Which row each row swaps with, under one turn or mirror
q_251: [-53   7  11  15   1  -8 -12   2  -7  26  -3 -21  -3  32 -17   2]
q_709: [-34  -9 -17  22  -5  -3  -5  19 -29  25   9 -16 -10  -2 -37   5]
q_581: [-23  24  -1   2  14 -10  26  -3   6  44 -17 -35  -4  47 -43  -6]
q_281: [-28  23 -35  14 -10   9   6  -2  20  -6   2   0  -4  39 -36 -11]
q_737: [ 13   1 -31  24   1  -1  11 -11 -31  44  -7 -22 -10  -4  11   9]
q_90: [ 31  20   8   0  -4   0  17 -16  33  40   2  -7  -4  13  -4  16]
q_380: [  0   9 -30 -10  -2  -9  -6  33  13  43  15 -20 -19   7 -19  20]
q_384: [-23  16 -37  19  33 -21   9 -13  20  29  16   3 -30   8  -8   6]
q_194: [-20  12 -33   7   3  -7 -12  -3  19  27   6  -9  -9 -35 -23   2]
q_733: [ 11  -2  -1   8  -5   0 -16   5  18  46   6  -9 -12  45 -23  35]
q_65: [-15   0 -26  19  15 -19  15 -43 -13  10  -4  -6  -6  38 -26  -3]
q_806: [ 12  11  -4   7   0  -5  37 -15  29  22   2 -16 -11  -9 -34 -21]
q_823: [  6  -1 -29 -15  22 -26  21   1  -2  27  15 -23 -16 -12  -8   4]
q_421: [ -1  30  -7  -4 -21   9  20  10  23  42  -3 -37  18  -9 -22  12]
q_708: [ -2  14   4  39   4 -19  32 -13 -20  30 -17 -21  -6  32   8  -8]
q_250: [ 28  35 -27  15   7  -3   7  -2  35  17  -2 -17   0  36 -16 -18]
q_308: [ -9   8 -25 -13   0 -32 -15  14  -6  43  13 -17 -19  26   2  -8]
q_298: [ 18  21 -25   7  -1  -5  14 -12 -39  40  -8 -16   2  -8   0   8]
q_818: [-20  25 -23  45   7  13   7 -16   7  -2  -8   6   5  32 -24  -1]
q_884: [  5  -6 -13   7  -7 -15 -12 -23   0  43  11 -14 -28 -10   2  19]
q_317: [-19  20 -14  33 -22  27 -11 -21   8   5  -6  -7  -3  23 -33  23]
q_667: [  5   9 -17  10  -4   1  -2  17 -44  19  -5 -21  -5  21 -18 -20]
q_416: [ -7   1  17   9  -2 -17  17 -24  32  18  -6 -15  -9  31   6 -14]
q_60: [  9 -11 -30  -1  21 -10  28   9  -5   7   3 -14  -4  30 -42 -14]
q_582: [  8  11   9  46 -20  24  -1  -7   6  14 -19 -12   4  22 -34   6]
q_673: [ 10  17   7  32 -20   3  -8 -51   0  18   0 -11   8   2 -12  10]
q_746: [-12   2 -51  15 -15  -1   5 -19  -4  25   1  -3   0  46  -1  26]
q_93: [ 17  12  18  23 -12  -9   1 -35   0  30  -5 -12   7  -3  -9 -21]
q_139: [ -4  19  -3   9 -14  14  29  16  30  50  -8 -28   7  -3 -20  -4]
q_959: [-34  17 -14  -3   0  -7   7  -7   1  22  -3 -12 -10 -30 -41  -8]
q_66: [ 47  13  -4  14  -1  -6  23  -3  -4  20   0 -24  -2  31 -17 -13]
q_68: [-36  16 -35  23  -4  -2  21  20  31  32  -6 -17  -8   7  -6  24]
q_711: [-37  12   3  16   0  -6   5  -9 -36  19   3 -21  -8  15 -46  -9]
q_365: [-26  19   3  20   5 -13 -27 -21 -20  25   3 -25 -16  49 -20   1]
q_34: [-39  14  -7   0  -5  -5   0 -18  38  35  -3  -9  -7  38 -39  16]
q_58: [  3  29 -16  23 -18  28 -15  25  19  30   7 -24   6  23 -28   9]

Swapped with q_60: q_733
Swapped with q_66: q_380
Swapped with q_711: q_317
Swapped with q_93: q_194
Swapped with q_709: q_582

